(in the rows, 128 means zero)
One turn sends every row of this set to another row. A few are shown first. Where does it send the rows asked after them?
bubad: [132 153 130  92 128 135 135 123 152 106  79 104 117 116 105 130 109  77]
miru: [118 101 157 145 159  79 156  93 137 112 118  97 118 128 122 119 127  92]
gasal: [114 139 111  79 156 147 109 135 130 143 116 152 142 151 108 117 133 112]
fer: [100 115  98 121 145 125 170 100 152 135 140 154 107 146 145 113 142  86]
Suma: [135 145 137  86 190 133 135 118 140 108  96 100 120 107 144 128 156  99]
vupup: [101 140 111 118 144  98 199 112 157 123 132 116 128 125  99 112 130 106]
Neb: [142 120 159 137 151  96 164  84 134 126 154 115 115 126 121 111 146  87]
funo: [ 86  91 101 148 164 102 144  95 131 128 121 103 134 120 135 102 118 112]
zil: [120 128 111 124 157 117 148 108 106 147 140  93 128 151 149 131 133 129]
Kipi: [102  93 156 109 183 165 146 111 134 109 120 136 128 151 103 113 135  93]
Lep: [129 122 131 113 137 112 151 103 150 172 145 129 107 116 140 131 157 117]
bize: [ 86 137 114 128 130 110 162 117 129 144 124  85 137 140 133 128 125 126]
tusuf: [127 144 132 110 145 126  67 110 126 131 132 124 128 103 130 113 130  98]
lurir: [107 133 160 122 137 171 137 111 136 123 160 117 129 127  87 115 136 121]
tari: [141 109 113 107 155 168 122  95 140  96 134 127 126 145 104 139 135 127]
rikom: [113 152  97  96 172 129 113 113 123  95 113 134 149 133 124  91 125  71]
nilop: [135 145 143  98 166 126 109 109 105 112 143 112 156 127  85 113 113  94]
zomed: [104 151 122 136 132 140 117 127 137  93  95 104 111 115 110  88  99  86]
dovan: [126 165 116 118 158 141 134  99 154  83 136 110 117  85 128  98 150  92]
Nife: [111 143 119 109 178 106 198 114 124 130 143 114 124 138 125 113 132  93]
Kuneg: [124 100  99 148 168 108 138  79 125 121 144 119 122 124 147  95 138 103]
Fipad: [135 103 135 122 143  87 145 103 159 149 116 115 108 114 121 141 143 132]
Dugi: [120 123 147 119 129 138 102 124 147 128  64 109 118 120 123  99 128  90]
Vokez: [119 130  97 104 142 153 124 126 143 124 106 116 122 103  80 117  91 123]
zolop: [122 168 159  84 159 118 125 139 143 131 118 147 121 122 107 105 143  78]
tad: [130  98 124  98 156 142 133 110 158 122  80 135 129 108  78 102 113  90]
Lafe: [ 84 140 136 115 165 155 120 121 148 133 115 116 116  94 154  93 157  96]
Fes: [112 113  99 130 123 103 161  99 177 118 117 142 105 137 130 125 142 104]
lof: [117 119 141 115 156 132  99 109 145 115 140 171 118 121  93  93 125  77]
gavi: [118 120 151 125 156 138 124 131 132 132  99 107 127 104  71  83 107 117]

Fes moves to Fipad
Lafe moves to lurir
Vokez moves to bubad
Now these:
zil moves to Nife
lof moves to tusuf

One turn sends every row of this set to another row. A few are shown first. Where does it send the rows asked after them?
Fanet: [136 150 117 136 145 127  92 133 110 132 118 170 136 108 168 102 131 116
  93 115 132 126 147 140 122 128 131]
gonu: [119 160 131 126 161 167  96 160 161 114 141  99 136 152 157 127 140 173
 105 132 148 138 115 120 103 135 139]
Muvor: [158 141 138 131 119  99 118 119 119 132 146 106 119 109 150 162 188 139
 127 115 155 180 142 134 127 109 105]
vidaz: [139 150 133 150 128 134 154 148 124  87 114 106 125 105 162  87 133 140
 107 128 105 158 135 125  93 140 147]
mufi: [ 80 123 131 144 131 146 152 141 126 129 133 106 131 165 149 172 140 164
 143 123 129 155 135 115 111 118 133]
Pamob: [ 94 170 134 107 130 117 118 162  97 117 136 118 136 155 154 161 142 136
 117 137 110 142  95  98 120 124 138]
gor: [118 159 124 124 139 148  93 123 164 113 143 110 155 164 147 142 165 170
 159 121 126 122 135 149 135 107 107]
gipat: [ 93 147 134 139 148 168 122 161 139 119 132  99 140 164 148 146 137 180
 120 136 131 141 116 105 110 132 144]
dilil: [123 114 145 112 132 129 154 138 129  98 106 132 169 135 156  80 164 132
 145 130 132 116 153 120 120 132 102]
vero: [133 145 130 138 115 113 134 133 116 136 105 148 125  85 167  99 146  98
 105 121 113 142 144 110 111 119 160]
veza: [137 141 125  88 118 111 101 135 147 157 128 141 156 151 150 156 189 129
 163 116 130 123 113 118 118 102 153]
luku: [129 160 136 142 119 125 104 112 122 113 156  83 129 114 130 151 176 135
 114 126 150 175 155 138 138 110 105]
zol: [122 101 131 113 119 129 127 138 158 141 123  98 136 161 125 146 181 145
 159 111 149 132 156 121  97 106 157]
gabu: [124 159 133 145  94 132 155 135 136 129 116 122 140  84 161 109 146 118
 131 140 101 160 115 103 111 109 167]
rifi: [123 120 122 118 103  95 141 109 133 135 112 139 153 106 164  94 158 105
 142 122 124 121 161 135 143 120 119]
mepar: [143 142 124 115 140 140 108 152 140 167 138 142 130 126 174 152 159 156
  96 124 146 136  98 107 108 130 174]
Kuf: [142 141 117 113 119 121 104 116 143 167 140 154 148 138 165 167 185 153
 150 115 124 120 118 136 139 102 140]
Sutil: [139 136 139 129 132 128 178 158 145 100 112 111 138 108 171  92 143 147
 150 126 127 162 117 111  92 131 125]
Divef: [156 122 106 110 127  93 107 133 149 138 117 132 141 107 186  99 144 131
 134 109 151 123 136 151 136 133 106]
zavaz: [109 136 139 130  96 134 132 116 120 127 110 142 170 110 147  97 168 103
 125 144 107 114 151 112 138 111 144]
Fipab: [160 122 143 116 137 109 112 136 100 131 142 115 122 113 153 148 181 143
  89 123 169 170 145 120 117 125 112]
Kigal: [106 132 120 122 121 150 112 130 169 123 132  98 156 170 136 145 172 167
 175 117 137 130 140 131 120 105 131]
tam: [164 135 104 155 115 117 137 119 166 118 132  84 140 118 169 106 147 161
 133 117 123 144 130 168 132 136 128]
velap: [128 125 126 130 117 116 161 123 140  85 120  97 153 126 159  83 145 147
 142 128 118 137 152 150 126 140 105]
fedi: [135 147 134  76 117 100  94 158 128 129 127 110 141 151 130 136 183 117
 134 125 130 119 116 104 106 111 161]
Ril: [125 155 139 106 145 130 111 167 117 154 129 142 140 145 161 156 154 142
 108 134 123 135  90  93 108 129 166]
zasa: [131 142 140 127 136 135  99 130 103 112 152  94 132 119 132 137 169 139
  76 134 163 165 157 124 127 126 113]
zaf: [143 163 115 180 133 150 122 118 128 113 132 123 134 120 151 109 134 146
  92 125 104 147 142 156 116 131 153]

Sutil moves to gabu
Kuf moves to gor
mufi moves to Pamob
Now these:
velap moves to vidaz
luku moves to zasa
gipat moves to Ril
Fanet moves to Divef

